Families of rows that turns and mirrors carry onto each other, the same ones carrying the whole set onto itself: the rest of each named row's family, in list order:
3 families of 5 rows:
H: [-1.66  0.53 -3.18  0.61 -4.49  4.26  1.25 -0.77]
Y: [-0.72  1.25  2.94  0.13  0.28  1.56  1.48  5.92]
F: [ 0.65  0.33  2.18  1.28 -0.97  1.61  5.83  2.74]
L: [-4.04 -1.54  1.33  0.09 -1.23  0.36 -0.46  5.05]
Q: [ 2.28  2.90 -3.80  1.98 -2.68  2.00  1.50  1.01]
M: [-1.50  1.94 -3.51  0.22 -3.51  3.72 -2.06  1.56]
E: [-4.01 -0.96 -2.71  0.45 -3.43  1.42 -2.13  2.22]
C: [-4.45 -0.58  0.21 -0.94 -3.37  4.71 -0.06  1.85]
A: [ 1.83  0.42 -2.11  3.03 -1.71 -1.46  3.82  1.97]
K: [-3.09 -0.69  3.48 -0.43 -1.17  3.02  2.66  3.96]
R: [ 1.53  1.16 -1.90  1.99 -3.07  2.42  5.02 -0.18]
P: [-3.32  0.92  0.66 -0.91 -1.62  3.35 -2.13  4.56]
W: [ 2.82  2.46  0.15  1.96 -0.32  0.61  3.75  3.66]
Z: [-0.39  0.12 -4.84  2.24 -3.73  0.39  0.52  0.34]
V: [-0.41 -0.70  1.71  1.77 -0.09 -1.41  3.27  4.91]

Same family as P: Y, Q, M, W
Same family as K: H, F, C, R

